[-2.03 -4.02 -2.23 -4.34  4.32 -0.53] : q_871
[-0.25  5.43  4.54  0.16  1.49 -0.53] : q_329
[-0.84  5.74  4.64 -6.39  3.29  0.03] : q_619
[-0.25  3.07  9.05  4.65  5.74  2.33] : q_707
[-0.25  5.43  6.80  0.16  2.91 -0.53] : q_84
[-3.41  0.08 -6.59  3.07 -1.44  2.29] : q_766
[ 4.65  3.07  9.05  2.33  5.74 -0.24] : q_398
[ 0.42  5.73 -4.48 -2.63 -6.39 -4.34] : q_670
[-2.63 -6.39 -4.48 -4.34  5.74  0.42] : q_966
order: [-4.48  0.42 -6.39  5.74 -2.63 -4.34]
q_966
order: [ 0.42 -4.48 -4.34 -2.63 -6.39  5.73]
q_670
order: [ 0.03  3.29 -6.39  4.64  5.74 -0.84]
q_619
order: [-6.39 -4.48 -4.34 -2.63  0.42  5.73]
q_670
order: [ 0.42 -2.63 -6.39 -4.48 -4.34  5.74]
q_966
order: [ 2.33  5.74  4.65  9.05  3.07 -0.25]
q_707

[ 0.11 -0.13 -3.38  0.10] -> q_309
[ 0.24 -0.76  2.53 -0.65] -> q_941
[ 0.11 -3.39  0.10 -0.13] -> q_924
[-0.52 -0.37  0.48  1.42] -> q_995
[-2.19  1.35 -0.45  2.82] -> q_737
[-0.37 -0.52  0.47  1.42] -> q_571
[ 0.47  1.42 -0.36 -0.52] -> q_187
[-0.13 -3.39  0.10  0.11] -> q_506
order: [-0.76 -0.65  0.24  2.53]
q_941
order: [-0.52  1.42  0.47 -0.37]
q_571
order: [ 0.10 -3.38 -0.13  0.11]
q_309
order: [-0.52 -0.37  0.47  1.42]
q_571
order: [ 1.42  0.48 -0.37 -0.52]
q_995
order: [-3.38 -0.13  0.10  0.11]
q_309
order: [ 0.47  1.42 -0.37 -0.52]
q_571

[ 0.49 -2.13 -0.71 -0.47 -0.83 -1.97]  q_649
[-7.10 -2.89  1.17 -2.27  0.06 -1.30]  q_194
[-2.90 -2.27  1.17 -1.30  0.06 -7.10]  q_469
order: [ 0.06 -7.10 -2.90 -2.27  1.17 -1.30]
q_469
order: [-7.10  1.17 -1.30 -2.90  0.06 -2.27]
q_469
order: [-1.30  0.06 -2.27  1.17 -2.89 -7.10]
q_194

[-2.95 -7.04  3.07 -2.02  0.61  4.91  5.50  3.22 -8.17 -1.78  3.62 -7.64
 -1.54 -2.01  2.68 -6.43 -1.82  0.74  0.84  1.76 -3.54 -0.85  2.68  0.21
  7.44 -6.84  2.82]  q_630
[-0.77  1.48  0.03  0.10  3.25 -4.53 -4.07  1.05  0.20 -1.22 -0.61 -1.56
 -1.43  3.02 -1.21  1.83  1.04  1.39  0.44  1.56 -0.85  2.77 -3.09  1.65
 -3.94 -0.93 -2.60]  q_301
[ 1.76  0.21  3.62  4.91  3.22 -2.02  7.44  2.68 -2.95 -1.54 -8.17 -6.42
 -6.84 -1.78  2.68 -3.54  2.82 -2.01 -0.85 -7.64  0.74  0.61  3.07 -7.04
  0.84  5.50 -1.82]  q_64
order: [-4.53 -4.07 -3.94 -3.09 -2.60 -1.56 -1.43 -1.22 -1.21 -0.93 -0.85 -0.77
 -0.61  0.03  0.10  0.20  0.44  1.04  1.05  1.39  1.48  1.56  1.65  1.83
  2.77  3.02  3.25]
q_301
order: [-1.78  2.68 -3.54  2.82 -2.01 -0.85 -7.64  0.74  0.61  3.07 -7.04  0.84
  5.50 -1.82  1.76  0.21  3.62  4.91  3.22 -2.02  7.44  2.68 -2.95 -1.54
 -8.17 -6.42 -6.84]
q_64
order: [-8.17 -7.64 -7.04 -6.84 -6.43 -3.54 -2.95 -2.02 -2.01 -1.82 -1.78 -1.54
 -0.85  0.21  0.61  0.74  0.84  1.76  2.68  2.68  2.82  3.07  3.22  3.62
  4.91  5.50  7.44]
q_630
order: [-3.54 -0.85  2.68  0.21  7.44 -6.84  2.82 -2.95 -7.04  3.07 -2.02  0.61
  4.91  5.50  3.22 -8.17 -1.78  3.62 -7.64 -1.54 -2.01  2.68 -6.43 -1.82
  0.74  0.84  1.76]
q_630

[ 1.07  1.58 -0.80 -0.73 -1.31 -1.05 -0.13  0.04 -0.89  0.84  0.30  0.60] -> q_147
[ 1.79  1.22  1.94  0.38  0.27 -0.81 -1.98  0.23 -0.53 -4.15  0.37 -1.42] -> q_346
[ 0.84  0.29 -0.80 -0.13  1.07 -0.73 -1.06 -1.31 -0.89  1.58  0.04  0.60] -> q_438
[ 4.85 -1.37  3.71  4.36  1.40 -4.24  0.17  0.36  4.79 -1.16 -7.05 -1.14] -> q_145
[ 4.79 -1.14 -1.37 -7.05  1.40 -4.24  0.36 -1.16  3.71  4.85  0.17  4.35] -> q_591
[ 0.84  1.07 -0.89 -0.13  0.29 -1.05 -1.31  0.60  1.58 -0.80  0.04 -0.73] -> q_740
[ 0.23  0.37  1.22  1.94 -0.80 -0.53 -1.98 -1.42  0.38  0.27 -4.15  1.79] -> q_738
[ 0.17 -4.24  0.36 -1.14 -7.05  4.80 -1.37  1.40  4.85  3.71 -1.16  4.36] -> q_453
[ 1.79  1.22  1.94  0.38  0.27 -0.81 -1.98  0.23  0.24 -4.15  0.37 -1.42] -> q_154
order: [-0.73  0.04 -0.80  1.58  0.60 -1.31 -1.05  0.29 -0.13 -0.89  1.07  0.84]
q_740
order: [-1.05 -0.13  0.04 -0.89  0.84  0.30  0.60  1.07  1.58 -0.80 -0.73 -1.31]
q_147
order: [ 4.36  0.17  4.79  4.85  1.40 -4.24  3.71 -1.16  0.36 -7.05 -1.14 -1.37]
q_145
order: [-4.15  0.37 -1.42  1.79  1.22  1.94  0.38  0.27 -0.81 -1.98  0.23 -0.53]
q_346
order: [ 0.29 -1.05 -1.31  0.60  1.58 -0.80  0.04 -0.73  0.84  1.07 -0.89 -0.13]
q_740
order: [-1.31 -1.05 -0.89 -0.80 -0.73 -0.13  0.04  0.30  0.60  0.84  1.07  1.58]
q_147
order: [-1.14  4.85 -1.37  3.71  4.36  1.40 -4.24  0.17  0.36  4.79 -1.16 -7.05]
q_145

[ 0.82  4.10  1.53 -0.87  4.26  6.06  4.67  0.16  2.93 -0.12  0.15  5.04
  6.67  5.80  6.57  5.24  3.38  0.21  7.41  1.55] = q_671
[ 5.62  0.44  2.23  0.17  3.89  0.98  4.87  3.46  6.04  0.32  1.64  0.61
  6.27  5.50 -0.57 -0.03  5.91  4.40  5.59  6.14] = q_789
[ 5.32 -2.49  6.40 -0.99  0.18 -0.48 -1.31  7.69  3.37  4.18  6.10  4.32
  0.90  0.41  0.08 -1.06 -0.73 -0.08  1.04  1.29] = q_934
[ 0.18  4.32 -0.08 -2.49  0.90  6.10  5.31 -0.99  7.69  4.18  0.41  0.08
  6.40 -0.48  1.29 -1.31  3.37 -1.06  1.04 -0.73] = q_747
order: [-0.73  1.04 -1.06  3.37 -1.31  1.29 -0.48  6.40  0.08  0.41  4.18  7.69
 -0.99  5.31  6.10  0.90 -2.49 -0.08  4.32  0.18]
q_747
order: [ 6.67  0.82  5.04  1.53  2.93  6.57  0.21  1.55  4.67  3.38  5.24  7.41
  0.15 -0.87  6.06  4.10  0.16  4.26  5.80 -0.12]
q_671
order: [ 6.10  3.37 -0.73  5.32  0.18  0.41 -1.06  7.69  6.40  4.18  1.04  0.08
 -0.48  1.29 -0.99 -2.49 -1.31  4.32 -0.08  0.90]
q_934
order: [ 6.27  4.40 -0.57  5.62  5.91 -0.03  4.87  6.14  5.50  2.23  3.46  0.44
  5.59  1.64  0.61  3.89  6.04  0.98  0.17  0.32]
q_789

[-0.67 -0.35  0.26 -0.07  0.39  0.50 -0.18  0.06 -0.93] -> q_334
[ 1.66 -0.04 -6.70  0.55 -3.66  0.98  2.53  7.04 -0.39] -> q_785
[-3.65  0.98  1.66 -0.04 -0.39 -6.70  7.04  2.53  0.55] -> q_35
order: [-0.93  0.06 -0.18  0.50  0.39 -0.07  0.26 -0.35 -0.67]
q_334
order: [ 2.53 -3.65 -0.39  0.55 -6.70  0.98  1.66  7.04 -0.04]
q_35

[-6.02 -8.03 -1.07  2.76  0.83  4.01  0.27  0.24 -2.19] -> q_290
[ 0.84  0.27 -2.19 -1.07 -8.03  4.02 -6.02  0.24  2.76] -> q_537
[-1.07  0.24  4.02 -6.01  0.27  2.76  0.84 -2.19 -8.03] -> q_729
[ 0.27  2.76  0.24 -2.19 -6.02 -8.03  4.02  0.83 -1.07] -> q_898
order: [ 2.76  0.24 -6.02  4.02 -8.03 -1.07 -2.19  0.27  0.84]
q_537
order: [ 4.02  0.83 -1.07  0.27  2.76  0.24 -2.19 -6.02 -8.03]
q_898
order: [-1.07  2.76  0.24 -6.02 -8.03  4.02  0.84 -2.19  0.27]
q_537

[-1.58 -1.48 -0.55 -1.25 -1.43 -0.36] : q_483
[-7.06 -4.38 -8.32 -6.72 -5.40 -0.43] : q_377
[0.38 1.80 0.40 0.00 2.04 1.41] : q_703
[-2.26  1.83  3.72  8.06  1.29  0.65] : q_507
[-0.43 -6.72 -4.38 -8.33 -7.06 -5.40] : q_472
[0.59 2.19 1.34 3.45 2.42 1.76] : q_727
[ 0.65  1.29  8.05 -2.26  3.72  0.03] : q_735
[-2.26  0.03  3.72  8.06  1.29  0.65] : q_952
[-1.58 -1.48 -0.55 -1.25 -1.43 -1.30] : q_78
order: [-5.40 -0.43 -6.72 -4.38 -8.33 -7.06]
q_472
order: [-8.33 -7.06 -6.72 -5.40 -4.38 -0.43]
q_472
order: [ 0.65  1.29  8.06  3.72  0.03 -2.26]
q_952

[ 3.16  7.35 -0.13 -1.88  6.92 -4.08 -6.16  0.70  2.25 -2.31  4.95 -0.77
 -1.47  0.19  3.28 -1.94 -1.57 -0.38  2.99 -3.37 -0.13  4.32  4.52  0.14] : q_612
[ 0.51  0.67  1.93  4.79 -0.63 -4.10 -0.89  3.70 -3.56 -4.68 -3.42 -2.07
 -7.28  0.10  5.80  3.30  6.64  5.10  3.43  0.06 -1.74 -0.57 -2.43 -2.09] : q_575
[ 7.10  0.94  1.07  1.70 -6.31  0.10  1.91  0.04 -0.97  2.88  0.12  3.00
 -2.68 -1.70 -0.83 -0.29  3.99  7.99 -1.35  3.69 -0.98  2.48  6.81 -1.53] : q_734
[ 2.99  0.70  6.92 -0.13 -2.31 -6.16  2.25 -0.38 -4.08  4.95 -1.47 -1.88
 -1.94  3.16 -0.13  3.28  0.14  4.32  7.35 -0.78  0.19  4.52 -1.57 -3.37] : q_40
[-0.13  3.03  3.56  1.94 -5.38  5.74 -2.90  5.75  2.75 -3.75  5.56  1.58
  2.01  5.51 -1.95 -1.58 -0.52 -0.52 -1.06 -3.10  0.45 -2.14  5.38 -4.47] : q_775
order: [-4.47 -0.13  3.03  3.56  1.94 -5.38  5.74 -2.90  5.75  2.75 -3.75  5.56
  1.58  2.01  5.51 -1.95 -1.58 -0.52 -0.52 -1.06 -3.10  0.45 -2.14  5.38]
q_775
order: [-1.53  6.81  2.48 -0.98  3.69 -1.35  7.99  3.99 -0.29 -0.83 -1.70 -2.68
  3.00  0.12  2.88 -0.97  0.04  1.91  0.10 -6.31  1.70  1.07  0.94  7.10]
q_734
order: [ 0.14  4.52  4.32 -0.13 -3.37  2.99 -0.38 -1.57 -1.94  3.28  0.19 -1.47
 -0.77  4.95 -2.31  2.25  0.70 -6.16 -4.08  6.92 -1.88 -0.13  7.35  3.16]
q_612
order: [ 4.52  0.14  3.16  7.35 -0.13 -1.88  6.92 -4.08 -6.16  0.70  2.25 -2.31
  4.95 -0.77 -1.47  0.19  3.28 -1.94 -1.57 -0.38  2.99 -3.37 -0.13  4.32]
q_612
order: [ 7.35 -1.57 -6.16  2.99 -3.37  6.92 -0.38  0.70 -0.13  4.32  0.19  3.16
 -1.88  2.25 -0.77 -1.94 -0.13  0.14 -1.47  4.52 -4.08  3.28  4.95 -2.31]
q_612
order: [-6.16 -4.08 -3.37 -2.31 -1.94 -1.88 -1.57 -1.47 -0.78 -0.38 -0.13 -0.13
  0.14  0.19  0.70  2.25  2.99  3.16  3.28  4.32  4.52  4.95  6.92  7.35]
q_40

[-6.60 -1.73 -2.47  3.57 -7.59] -> q_546
[-7.57 -2.46  3.57 -1.74 -6.60] -> q_904
[-7.58  3.57 -6.60 -1.73 -2.47] -> q_408
order: [ 3.57 -7.59 -6.60 -1.73 -2.47]
q_546
order: [-2.46  3.57 -1.74 -6.60 -7.57]
q_904
order: [-6.60 -1.74  3.57 -2.46 -7.57]
q_904
order: [-7.59  3.57 -2.47 -1.73 -6.60]
q_546
order: [-2.47 -7.58  3.57 -6.60 -1.73]
q_408
order: [ 3.57 -2.46 -6.60 -1.74 -7.57]
q_904
order: [-1.73 -6.60 -2.47  3.57 -7.58]
q_408

[-0.92 -1.37  3.18 -1.45 -2.16  3.80  2.01 -1.39  1.35  5.17  0.74  1.18
  2.40  0.74 -5.91 -3.31 -0.19  0.06  1.24  5.17 -4.31 -1.45  2.87 -1.85
 -6.07  0.16  2.22  6.27  2.01] : q_458
[-3.02 -1.41  3.10  1.17 -3.55  4.08  2.30 -4.47 -3.89  4.05 -1.88  0.62
  0.92 -1.37 -6.16 -0.84  0.08  1.09  2.08  4.05 -4.48  1.17 -0.06  0.38
  1.30  3.47  5.74  7.56  0.19] : q_382
[ 2.78 -4.23  1.28 -1.90 -1.34 -1.30  3.86  0.78  5.85 -1.84  0.24 -5.38
 -1.37  1.03  4.22 -1.37 -1.61 -2.63 -1.30 -0.91 -1.34 -0.69 -2.51  3.16
 -2.58  0.34  3.11 -0.13  5.83] : q_299
[-0.51 -0.16 -6.11 -0.14 -3.81  3.46 -0.50  8.05 -1.33  3.71 -0.65 -1.96
 -1.61 -0.30  4.92 -2.06 -0.98 -1.19 -6.38  3.71  0.80 -0.14  0.77 -2.30
  0.43  2.57 -2.00  2.96 -1.16] : q_874
[-4.51 -0.45  1.23  0.36  5.64  3.72 -2.05 -5.53 -0.81 -4.89 -2.71 -2.21
  1.17 -0.82  0.82  3.40 -2.30 -0.23  7.63 -4.89 -0.43  0.36 -0.86  2.86
 -2.42  0.81 -3.31 -0.98  1.92] : q_813
[ 0.23 -0.97  0.23 -7.89  4.23 -0.72  3.21  2.87 -0.57 -2.69  0.05 -1.34
 -3.96  0.95 -2.41 -3.96 -1.74  1.28  8.69 -1.97 -1.44 -0.59 -2.03 -4.58
  0.71  3.46 -0.47  1.22 -1.18] : q_256
[-5.42 -1.10  5.21  3.31  0.44  4.25  6.22 -3.62 -1.49  2.11 -0.13  2.57
  2.06  0.65 -5.40  3.05 -3.38  1.73  1.14  2.11 -3.19  3.31 -0.46 -0.54
 -2.35  0.60  3.27 -3.63  0.95] : q_676
[ 3.86  1.04 -1.84 -1.34 -0.91  3.11 -1.37  5.83  3.16 -1.30  0.34 -2.63
 -1.37 -0.69  2.78 -0.13  0.24 -2.51  1.28 -1.30  5.85 -1.34 -5.38 -1.61
  4.22 -4.23 -2.58 -1.90  0.78] : q_323
[-2.32 -0.01  2.87 -0.23  7.28  3.35 -3.12 -6.31  1.66 -7.95 -1.43 -0.04
 -0.11 -2.80  1.74  5.38 -1.30 -1.62  3.57 -7.95  1.42 -0.23  0.40 -0.15
 -1.92  0.27 -0.47 -1.30  0.90] : q_80
[-0.45 -0.87  3.70 -1.34 -3.25  3.96  3.35  1.06 -0.74  6.51  1.11  0.06
  2.28  0.80 -1.90 -4.47 -0.51  0.66  1.04  6.51 -2.23 -1.34  3.78  3.63
 -7.89 -1.89 -0.69  5.53  3.85] : q_212
[-4.15 -1.01  1.20  1.57 -0.48  3.72  1.01 -6.64  0.81 -1.86  2.67  1.01
  0.39 -0.68 -5.91  3.52 -2.72 -0.24  5.99 -1.86 -2.81  1.57  2.85  1.75
  1.96  2.14  1.21 -4.62 -1.91] : q_717
[-4.58 -0.57  0.71  0.23  4.23  3.46 -1.74 -7.89 -1.34 -3.96 -2.03 -2.69
  0.95 -0.72  0.05  2.87 -2.40 -1.18  8.69 -3.96 -0.97  0.23 -0.47  3.21
 -0.59  1.22 -1.44 -1.97  1.28] : q_881
order: [ 1.28 -1.97 -1.44  1.22 -0.59  3.21 -0.47  0.23 -0.97 -3.96  8.69 -1.18
 -2.40  2.87  0.05 -0.72  0.95 -2.69 -2.03 -3.96 -1.34 -7.89 -1.74  3.46
  4.23  0.23  0.71 -0.57 -4.58]
q_881
order: [ 0.78 -1.90 -2.58 -4.23  4.22 -1.61 -5.38 -1.34  5.85 -1.30  1.28 -2.51
  0.24 -0.13  2.78 -0.69 -1.37 -2.63  0.34 -1.30  3.16  5.83 -1.37  3.11
 -0.91 -1.34 -1.84  1.04  3.86]
q_323

